In the data rows, the value 128 means zero.
Some points, one per row:
(184 177 147 80 127 119 107 121 106)
(87 102 136 113 180 183 157 121 135)
(125 142 177 140 188 122 105 103 86)
(91 95 95 96 133 158 164 171 155)
(85 98 129 106 157 187 166 145 131)
(146 96 129 91 167 183 161 126 99)
(186 112 173 91 100 146 151 150 143)
(168 170 175 130 142 122 90 97 95)
(101 103 114 95 125 132 136 185 185)
(179 178 154 80 132 133 122 125 97)
(194 166 158 112 124 121 108 113 88)
(73 103 119 101 153 159 168 164 145)
(99 107 119 87 132 150 176 185 142)
(139 144 145 76 89 114 153 181 156)
(90 92 109 94 162 170 161 158 142)
(145 165 175 124 158 71 102 127 106)
(132 149 168 82 141 189 110 113 154)
(164 157 156 66 148 155 141 113 99)
(95 110 102 88 138 142 156 174 177)
(143 148 175 170 157 123 105 98 79)
(149 171 173 128 157 135 106 114 70)
(69 92 124 108 147 152 154 166 159)
(149 166 171 145 151 126 100 96 74)
(151 115 154 137 198 148 122 109 82)
(169 176 175 124 131 118 101 100 90)
(145 175 195 127 125 115 101 102 100)
(186 179 163 101 136 133 111 126 98)
(177 154 174 83 161 146 128 107 116)
(147 161 173 138 134 129 112 93 63)
(184 168 153 125 128 116 99 97 85)
(85 97 116 93 144 177 162 158 146)
(133 133 149 134 175 178 115 106 70)
(142 142 131 55 123 142 151 171 159)
(95 105 109 88 142 155 171 170 161)
(105 89 108 90 139 153 184 162 146)
(173 180 171 122 126 114 101 101 96)
(152 167 193 131 137 127 108 105 84)
Here are 16 more points, each followed by its number:
(177 162 168 121 160 145 122 110 79) 0
(127 178 173 83 152 172 133 139 134) 1
(109 110 112 73 137 145 140 185 167) 2
(175 175 162 117 155 115 101 105 90) 3
(170 162 173 106 139 125 130 98 75) 4
(147 152 99 127 188 147 147 178 154) 5
(155 182 183 86 119 151 114 132 132) 6
(96 88 111 101 155 153 157 177 161) 7
(73 119 166 133 182 170 124 131 119) 8
(79 89 123 111 138 157 186 153 136) 9
(147 160 197 114 165 138 121 115 93) 10
(91 116 100 130 152 206 112 136 125) 11
(184 159 162 140 155 115 85 97 120) 12
(191 175 153 91 123 118 117 109 106) 13
(173 169 166 129 135 122 95 96 83) 14
(114 139 161 90 134 117 113 152 202) 15
Which two of these numbered points are nearest to each point below, ignoring the 2 directions in which the first points spread most? Their numbers follow each, nearest first.
(155 126 116 73 159 176 151 164 146) > 0 13
(113 105 111 84 140 139 141 164 195) > 12 7
(110 108 110 80 138 164 173 175 144) > 0 13
(165 147 147 113 165 156 111 80 81) > 13 0
(157 180 166 74 156 139 123 148 133) > 1 10
(78 106 148 106 157 174 164 157 114) > 10 4
(82 104 152 114 180 146 122 149 176) > 15 8
(173 176 176 125 129 113 107 103 93) > 14 9
(94 139 174 105 181 164 131 141 97) > 10 8
Here are 16 other points, each followed by its number:
(143 132 179 134 184 138 106 110 79) 0
(155 128 105 75 150 169 176 146 107) 1
(109 126 126 83 112 135 170 175 179) 2
(133 133 114 54 138 155 147 154 168) 3
(113 125 139 72 156 162 137 176 166) 4
(124 111 132 69 161 141 135 148 189) 5
(85 91 105 99 134 148 169 168 160) 6
(155 176 175 123 150 118 92 103 89) 7
(197 136 150 81 161 138 124 124 107) 8
(157 136 133 63 137 121 131 189 111) 9
(102 105 96 92 141 138 162 176 173) 10
(170 189 154 90 135 125 115 124 90) 11
(134 133 135 75 189 167 118 138 98) 12
(156 177 180 124 138 117 102 105 85) 13
(157 160 165 136 151 129 98 88 73) 14
(90 109 140 159 190 163 130 119 93) 15
The same question for these:
(176 121 116 60 127 137 138 163 154) > 8 3
(153 164 161 77 175 144 115 129 95) > 12 11
(115 117 131 66 160 170 156 157 153) > 3 4
(180 147 186 89 146 129 116 129 99) > 0 8
(179 160 161 121 161 139 98 94 92) > 3 14
(129 156 163 99 168 154 144 110 68) > 11 13
(74 103 125 105 176 161 141 157 154) > 7 4
(137 166 180 115 154 137 116 94 75) > 13 7
(105 111 113 71 130 145 153 168 177) > 7 14
